Read these off the table that follows. Rows and columns are numbered from 0.
1) Report the entry in the bottom-left corner.
2) Report the entry at row 1, column 1.
3) Report the entry in row 0 and column 2.
4) Report the entry at row 0, column 0.
5) Report the entry directly below 149.
6) Report the bottom-right entry.
7) Report the maximum.
141  114  131  124  124  120
123  129  130  128  108  117
109  146  144  139  143  130
136  129  123  136  113  144
131  122  115  117  125  113
143  119  119  116  132  122
136  119  118  117  123  143
128  108  118  126  139  115
150  127  112  119  146  123
144  113  147  128  149  122
131  146  111  110  123  123
1) 131
2) 129
3) 131
4) 141
5) 123
6) 123
7) 150

Questions about the matrix below.
1) Give the entry in the bottom-left corner.
2) Give the largest entry in the first row.
3) Give the 2nd entry on the diagonal from the top-right corner.
4) Give the third entry from the end, reading row by row.
5) Give the top entry of the column that holds the largest entry.
6) Give the third entry on the diagonal from the top-right corner.
7) Give the smallest entry in the first column.
8) Give the last entry, reading row by row.
[[133 129 122 120 122 115 138 127 133]
 [132 133 115 122 126 118 131 131 128]
 [150 128 123 143 123 129 118 130 124]
 [151 128 122 143 122 131 118 130 124]]
1) 151
2) 138
3) 131
4) 118
5) 133
6) 118
7) 132
8) 124

[[115 148 137 139 144 139 137 129 135]
 [123 147 140 128 144 137 138 127 134]
 [115 148 137 139 144 139 137 130 135]
 [115 153 141 133 150 133 137 123 135]]
Which number is the entry directly above 128?
Answer: 139
Which number is the third entry from the end, reading row by row?
Answer: 137
Which number is the entry just left of the largest entry?
Answer: 115
The entry in the top-left corner: 115
The 2nd-last entry, reading row by row: 123
Which number is the 5th-last entry, reading row by row?
Answer: 150
The third entry on the diagonal from the top-right corner -> 137
Which number is the third entry on the main diagonal?
Answer: 137
Which number is the last entry, reading row by row?
Answer: 135
Which number is the top-right entry?
Answer: 135
The entry just right of 127 -> 134
Which number is the entry just right of the largest entry?
Answer: 141
The largest entry in the last row is 153

arr =
131,128,127,137,150,129,128,129
129,146,129,130,129,128,128,140
133,129,129,128,128,135,151,128
129,128,132,127,128,149,136,128
137,128,128,131,148,128,128,128
128,128,134,127,128,150,134,128
127,139,130,128,128,127,128,146
128,148,128,139,129,128,129,130
128,147,128,139,130,128,127,129
129,129,132,127,127,150,136,129
128,138,131,128,129,128,129,148
The 5th entry in reading order? 150
The entry in the bottom-right corner: 148
The top-right entry: 129
The third entry in reading order? 127
The first entry in reading order? 131
The entry directly below the largest entry? 136
The fourth entry, reading row by row? 137
The second entry, reading row by row -> 128
The fifth-last entry, reading row by row? 128
The third entry on the main diagonal? 129
The entry just left of the largest entry: 135
The top entry of the column that holds the largest entry -> 128
The entry directly above the largest entry? 128
The last entry in the row that holds the largest entry? 128
The first entry in the row that holds the largest entry? 133
The entry in the bottom-left corner: 128
The smallest entry in the first column? 127
The largest entry in the first column -> 137

M =
[[129 127 128 131 128 128 128 130 129 147 128 129 128]
 [129 130 128 128 128 128 128 129 128 146 128 128 128]
 [129 127 128 130 129 134 128 132 128 130 129 128 128]
 [128 128 128 128 128 130 128 128 128 133 129 129 129]
 [130 130 128 129 128 131 129 132 129 130 129 127 132]
 [130 129 128 128 128 146 128 131 129 128 129 128 130]
 [131 130 128 128 128 129 128 128 128 144 128 128 131]
 [128 127 128 128 128 130 128 130 128 131 129 131 130]
 [129 127 128 131 128 133 129 133 128 128 129 128 128]
 [129 128 128 133 128 131 129 132 128 129 130 128 127]
 [128 128 128 128 128 128 128 129 128 138 130 128 132]
 [129 128 128 129 128 128 128 129 128 135 129 128 128]
 [129 132 129 128 128 128 128 128 128 151 128 130 135]
 [128 127 129 128 128 135 129 131 128 129 130 127 129]]
Indices start at 0.
The bottom-right entry is 129
Which number is the entry at row 1, column 0?
A: 129
Which number is the entry in row 2 and column 0?
A: 129
The entry just right of the largest entry: 128
The entry in row 0 and column 2 is 128
Which number is the entry in the top-right corner?
A: 128
The entry at row 0, column 0 is 129
The entry just left of 147 -> 129
Which number is the entry in the bottom-left corner?
A: 128
The entry just left of the largest entry is 128
The entry in row 2 and column 2 is 128
The entry at row 1, column 1: 130
The entry directly above 144 -> 128
